In the rows, zero is written as 128.
One turn sends every row of this set to another row. A few are shown first. Where does it send the rows asked after them?
Dep: [139 156 111 137 104 143 140 123  94 115 157 156 130]
Kog: [135  96 131 131 159 136 137 149 126 168 104 111 125]
kivul: [131 138 107 163  98 151 156 130 123 120 145 155 136]
nad: [ 98 122 105 137  89 142 139 153 140 115 144 125 143]
gud: [134 103 125 129 158 140 143 148 127 171 102 109 128]
lugep: [109 139 124 115  92 112 130 147 135 101 156 128 157]
mizo: [134  92 126 124 154 139 135 155 123 164 109 107 127]
debur: [120 134 118 121 110 148 122 111  80 120 135 127 102]
tol: [133 120 134  94 151 129 140 130 167 160 109 109 145]
muva: [150 157 140 139 109 116 147 102 104 104 147 160 140]
natif: [124 123 158 104 176 102 116 123 149 131 115 127 147]
Gos: [124 110 149 159 103 118 157  99 139 112 105 128 129]
pil: [166 124 123 122 143 119  85 140 147 148 150 120 125]
fid: [115 147 125 107 110 144 181 110 115 118 131 145 148]
kis: [162 135 148 106 158  92 106 145 113 147 137 118 140]
Lop: [126 146 108 123 100 133 146 107  96 103 129 159 114]
beles: [119 145 113 111 101 133 159 103 103 101 118 157 122]
Fibe: [156 120 149 100 155  93 109 149 111 144 137 116 143]
kaluv: [133 113 120 152 167 135  99 144 144 153 123 129 119]
volas: [135 118 118 159 167 136 103 144 140 156 119 128 118]
puzig: [126 132 125 149 110 151 178 105 118 123 119 149 131]
Savod: [146 125 149 166 101 103 125 104 123 102 131 137 124]
Tep: [126 127 154 104 173  98 117 128 155 135 117 126 149]
dupid: [159 126 151 107 161  92 105 145 115 145 134 119 140]
zosi: [108 137 138  90 115 133 144  98  93 115 123 124 121]
nas: [130 155 135 121 102 116 166 117 131 103 144 152 163]
nor: [116 137 100 135  89 130 156 137 118 102 137 156 136]
Nabu: [136 108 133  98 146 131 134 128 170 156 113 108 140]
Suma: [143 136 122 143  90 111 153 108 118  93 124 160 129]
Ganan: [164 126 121 119 146 121  86 144 140 155 147 121 122]
Kisi: [133 111 125 154 171 137  96 140 137 147 123 129 114]
zanif: [134 110 134  92 149 127 136 129 163 164 111 108 141]
gup: [135 129 117 146  90 121 167 109 125 102 116 154 127]
Giz: [117 142 108 121  91 117 158 134 119  97 135 156 146]
fupet: [129 134 156 106 174  95 119 125 149 136 114 126 151]
Pur: [165 133 117 126 146 122  88 145 141 155 147 121 124]

Savod turns into debur
Dep turns into kivul
Nabu turns into natif
Now find these:
gup turns into beles
Ganan turns into kaluv
Pur turns into volas

One turn sends every row of this set to another row. A few are shown first. Where does it send the rows asked after them?
bab: [131 135 183 122 136 172 124  97 133 120 154 122 149 128 127 138 111 148
  93 125 119 137  83  85 102 125 139 135 101 143]
nur: [151 123 113 137  93 114 124 117 161 119 133 112 141  99  91  93 130 105
 132 132 128 142 146 168 126 112 125 116 117 104]
veze: [120 101 133 196 163 123 167 111 149 101 113 125 146 111 133 113 120 120
 118 125 136 136  79 122 113 137 145 153 119 102]
tigeg: [130 105  73 147 114 136 170 136 136 141 124 122 153 126 115 115 113 103
 121 145 130 148 109 128  86 130  93 149 112  98]
nalol: [133 124 138 110 159 124 164 119 102 110 161 134 142  88 113  82 128 136
 125 149 123 116 134 143 136 132 156 109 139 162]
dozip: [152 123 127 116 161 146 171 125 101 120 163 138 140 118 111  81 106 149
 105 114 127 121 117 108 120 151 145 124 132 159]
Berup: [122 111 166  89 148 141 100 133 136 160 112 129 117 127 122 129 132 100
 123 139 146 161  91 151  92 138 149 139 140 101]
vanu: [118 102 175  90 137 140 106 134 153 161 130 114 126 143 121 139 110 115
 129 122 131 162 101 133 101 131 168 142 132 103]
Penok: [132 137 144 147 135 131 105 139 157  69 121 139 127 159 119  99 138 128
 128 110 162 143 125 142 142 108 109 117 129 119]
Bubam: [130 135 115 142 109 111 105 139 119 133 124 118 153 139 118  90 112 135
 105 121 109 117 163 113 102 114 102 153 146  88]
sefor: [134 114 107  92 152 148 197 117  98 129 165 126 146 112 128  96 122 129
 127 142 128 127 127 129 133 120 149 120 114 153]
susi: [132 122 125 189 128 156 141 114 128 180  93 128 135 136 122 136 128  95
 121 138 129 147 110 131 119  96 157 136 112 157]
Goz: [121 115 173  91 153 146 117 124 106  74 133 136 135 149 113 171 124 151
 123 131 128 151 109 125 104 115 157 132 112 120]
bire: [161 131 177  99 114 124 151 146 110  98 146 135 147 121 134  80 118 144
 118 103 111 103 112 122 123 106 105 151 126 131]
Toba: [114 117 136 153 113 139 113 141 126 142 106 124 131 181 140 124 105 115
 127 126 155 161 146 144 134  70 131 133 127 145]
kon: [132 115 110 147 104 140 114 134 132  81 102 105 137 126 112 158 118  90
 147 136 124 109 154 125 135  92 129 113 129 120]
Kuri: [109 112 165  83 140 147  92 115 144 174 128 135 148 132 129 129 138  98
 119 137 125 151 112 127  87 111 152 153 125 124]
Tig: [102 115 172  91 125 158 105 129 163 168 123 134 131 140 129 140 123 114
 121 145 133 157 108 115  92 133 150 127 139 127]
bik: [129 118 132 186 122 153  87 108 112 102  99 129 136 115 128 102 116 105
 121 135 126 103 146 131 103 119  84 133 117 135]
Nopid: [103 108 191 111 127 139 165 127  80  96 143 125 145 130 113 120 127 162
 127 146 122  99 145 139 133 108 122 131 127 124]
bol: [119 153 147 177 139 139 126 135 167 137 134 123 148 103 135 100 155 115
 139 150 135 100 105 109 132 107 113 113  96 139]
rovi: [157 115 173 111 120 137 175 116 128  98 151 131 151  86  94 114 149 114
 132 131 115 104 103 153 131 107 141 122 110 150]
gano: [120 107 131 104 175 132 163 133  71 103 160 138 144 130 107  96 115 155
 121 135 135 121 141 131 124 133 147 129 133 147]
kaza: [ 99 108 176  99 138 145 105 111 134 178 122 119 133 117 142 111 121 108
 117 149 135 159  96 140  96 130 144 155 130 104]
Matu: [146 114 102 168 127 142 114 129  84 109  97 107 130 136 127 118 104  98
 141 115 109 122 117 133 118 114 101 168 102  98]
fizin: [152 105 164 131 150 162 180 124  93 115 129 152 147 116  97 125 137 142
 103 120 125  90 103 112  90 143 121 139 115 141]
Sosot: [149 116 143 189 130 117 118 145 156 136 101 129 137 130 120 120 104  95
 113 115 145 150  95 135 114 101 154 136 145 158]
kobi: [147 117 112 172  95 147 132 142 137 105 105  93 121 102 126 121  90  99
 149 129 139 121 101 121 136 128 112 119 104 111]
vubi: [133 111 135  90 109 165 214 124  96 107 127 134 138 132 136 124 129 130
 123 141 127 126 104 128 125 112 107 138 118 122]
mag: [119  99 123 170 139 136 139 133  97 153  73 122 128 145 139 141 107 114
 110 128 170 146 128 133 114  96 159 144 130 114]
bef: [121 131 155 171 128 106  91 157 119 155 101 122 139 120 137 103 121 108
 137 140 154 133 127 148 129  77 141 136 120 146]
nuvuv: [ 88 109 113 154 114 127 142 130 111 124 127 107 149 143  76 142 120 134
 141 167 112 141 157 143 123 126 129 130 128  92]
puluk: [117 129 114 160 142 168 160 106 131 129 128 109 142 184 115 144 139 125
 130 116 107 137 118 106 147 102 143 147  99 106]
bipo: [110 124 120 137 161 119 128 123 103 110  98 127 143 134 156 120 160 123
 127 131 145 107 156 132 125  79 135 146 112  80]
ganu: [136 128 189 112 143 127 134 117 135  90 127 124 112  84 147 134 124 138
 127 155 128 145  88 153 108 132 149 105 121 115]
zuse: [141 117 152  95 160 145 157 103 101 132 140 102 132 106 166 140 131 115
 118 145 119 138  82 144  98  98 137 145  86  98]
kir: [134 110 122 175 130 138 115 131 142 144 136 126 161 108  63 119 125 128
 114 130 143 107 138 115  83 144 122 120 103 121]
fule: [105  85 127 190 122 151 125 103 130 105 125 102 162 121 117 146  98 101
 134 141 111 105 142 113 109 104 124 138 104 137]
Gevim: [145 142 117  84 145 133 163 145 100 113 166 136 141 131 130  78 118 135
 124 130 118 126 128 119 137 119 126 125 141 160]
Gom: [135 164 164  83 141 154 108 121 110 122 141 125 138 128 159 123 146 119
 101 151 120 126  97 115 104  94  97 133 122 134]

gano turns into nalol
Toba turns into Sosot
Now find these:
kobi turns into Matu
Tig turns into vanu
Nopid turns into rovi
Gom turns into bab
Penok turns into veze
nur turns into tigeg

